runs of hidden systems
k148, path 1 (5 x 28)
[[ 14 -44 -20  33 -19  16 -57  19  12 -13   5 -15 -27   1   8 -11  19  -9
   16  11 -40   7  16   0  13  32   9  22]
 [ 19 -39  -2  24   5  19 -26  12   6  -3 -18  26 -10 -27   3  13 -26  22
   27  -5 -53  -6  28  -1 -12  20  -4  10]
 [ 11   1  26  -2  23  11  25 -18  -3   8 -17  36  16 -27  -5  33 -60  38
   16 -22 -13 -20  17   0 -24 -11  -9 -14]
 [-14  42  22 -29  22 -12  51 -27 -17   7   0  14  31   0 -17  26 -22   9
  -19 -16  44 -17 -14  -1 -16 -29 -11 -17]
 [-23  34 -16 -19  -3 -17  24 -15 -13   4  10 -19  20  14 -17   6  22 -14
  -27   8  56 -17 -39   2  20 -27   5  -4]]
k423, path 2 (5 x 28)
[[-20  31 -21   1   5  -5 -11  10  21 -35  49   2  -4  18   6 -10  16 -48
  -20   5  17  -6 -26 -13  32   4   3  -7]
 [ -7   0 -25  -1 -16 -23   1  30  -6   5  -6 -22  -2  28   6 -43  38 -37
   -9  27  13  16 -45 -10  19 -11  -8 -15]
 [ 25 -28 -12   5 -20 -18  23  18 -31  37 -62 -20  15  10  -5 -22  20  10
   15  20   2  13 -31   5  -9 -26 -13  -7]
 [ 38 -41  14  15  -5   4  17 -11 -24  38 -61  10  13 -15  -8  18 -16  39
   29  -1 -15  -3   8   9 -32 -18  -7  12]
 [ 22 -13  16  16  11  30   1 -32   6  -5  -6  33  10 -32 -18  48 -46  33
   17 -22 -16 -24  33   0 -16   2   3  13]]
k16, path 3 (5 x 28)
[[-11  29   0   1   5  15 -11 -26  30 -31  55   5   5   0 -14  33  -2 -21
  -20 -15  20 -23   4  -8  22   5  12  25]
 [ 19  -7  -1  35 -17  21 -21 -15  25 -12  26  -8   3  10   8  -2  22 -30
    8   2   1   7   5 -12  15   5   9  37]
 [ 36 -43  -7  32 -30  13 -17  16   2  15 -25 -20  -6  17  20 -31  24  -5
   29  19 -27  26   3  -5  -1   5   4  11]
 [ 10 -42 -23   5 -13 -11  -7  31 -27  24 -56  -9 -10   0   2 -19   1  27
   25  25 -31   3  -8  15  -5   1  -6 -20]
 [-25   2 -17 -26  11 -19   0  22 -23   5 -15   1 -12  -8 -12   3 -26  29
    0   1 -16 -16  -6  12  -4   4  -5 -30]]

runs to name
path 4 (6 x 28)
[[ 42 -42   5  17 -16  -8  20   8 -30  42 -69 -10  13  -4  -1  -4   9  23
   27  13  -6  12  -8   6 -27 -18 -10   1]
 [ 37 -37  17  27   2  23   2 -18  -6  22 -41  22   8 -28  -7  33 -34  36
   31 -10 -26 -13  23   2 -27  -5  -2  12]
 [  5  -3   8  15  16  31 -20 -23  21 -21  25  25  -1 -26 -12  44 -41  10
    6 -21 -18 -27  32  -2  -1  17   6  18]
 [-22  26 -14   4   9  20 -29  -9  29 -41  61   4  -7  -2  -4  16  -3 -32
  -14  -5  -1 -16   6  -7  31  20  13  11]
 [-22  23 -28  -3  -5 -13 -10  15   8 -17  35 -22 -10  29   2 -22  37 -41
  -18  10  24   5 -34  -8  32  -4   2  -2]
 [ 12  -5 -16   0 -21 -25  16  15 -18  29 -30 -28  10  26   2 -27  44 -16
   -1  21  21  20 -45  -3   7 -23  -8  -4]]
 | k423
path 5 (6 x 28)
[[ 31 -12  19  25  15  28  -8 -25  24 -10   9  38   6 -24   3  37 -43   6
   22 -22 -23 -19  24 -10  -9   5  -3  11]
 [-13   7 -11  16   8  22 -36   2  37 -44  55  24 -13  -8  -2  14 -18 -22
   -1 -11 -26 -19  16 -13  21  32   9   4]
 [-23   9 -34  -1 -10  -3 -35  18  12 -30  43 -19 -18  16  -3 -12  25 -25
  -14  16   2  -3 -12  -1  38  19  12   5]
 [ -6  -2 -28  -5 -20 -26   6  13 -20  14 -18 -36   3  19 -11 -19  46 -13
  -16  25  30   7 -33   6  16 -18  -2   5]
 [ 29 -17   4   6 -14 -20  41  -9 -26  45 -53 -16  27   8  -6   0  15   7
    7   6  27  10 -25   2 -14 -38  -9   6]
 [ 43 -16  29  23   2   8  39 -23  -2  29 -43  26  32 -17  -1  20 -23  14
   23 -14   4  -1   4  -7 -27 -25 -12   6]]
 | k423
path 6 (6 x 28)
[[  8  32   4   6  -9 -13  47 -25   4  14   8  -6  32  26   0   2  18 -31
  -16   1  57   7 -40  -7   7 -38  -7   0]
 [ 24   4  11  16  -5 -12  48   1   9  18 -16  17  30  13  22 -22   0 -22
   10  11   7  28 -25 -16  -7 -28  -8 -16]
 [ 32 -40   2  32  -1   7  -4  22   5  13 -33  21  -4  -8  23 -22 -20   5
   35   6 -46  21   5  -8 -10   7  -7 -10]
 [  8 -48 -10  23  -1  15 -41  17  -1 -10 -22   5 -26 -25  -3   2 -13  28
   22   1 -53   2  32   3  -5  30   6  12]
 [-13 -20 -21   0  -8  19 -46 -12  -3 -13   9 -16 -25 -23 -25  34  -3  27
   -2   0 -19 -27  30  18  13  21  16  29]
 [-26  26 -11  -7  -2   3   8 -38  -2 -11  24 -21   8  -4 -30  32  16  -3
  -27  -9  44 -23  -1   4  22 -11  13  26]]
 | k423
path 7 (6 x 28)
[[-30 -20 -45  -1 -14 -14 -36  33 -17  -2  -7 -28 -24  -7 -13 -14  15   8
   -2  27 -24  -8  -7  18  29  14  13  -8]
 [-10  -7 -16 -20 -15 -18  14  -7 -40  29 -43 -33   5  -9 -40  13  23  32
   -7  15  25 -20 -11  22   2 -14  -1   9]
 [ 13  18  22 -12   3  -9  50 -44 -25  29 -33  -1  33  -5 -26  30 -15  21
   -6 -19  44 -16  -8   7 -18 -39   2   9]
 [ 22  21  31   3  20   7  43 -25   8  11  -4  40  31 -14   4  27 -29  -3
   -4 -28  15  -9 -13 -14 -25 -29 -18  -7]
 [  4   6  -2  19  17  11  -3  18  35 -24  27  49  10  -7  18  -3 -37 -27
    6  -6 -33   1  -5 -21  -3   7  -6 -18]
 [-20 -15 -37   7   5   0 -40  45   9 -26  19   8 -28  -8  12 -26   0 -11
    1  16 -43   1  -2  -4  23  28  -1 -20]]
 | k423
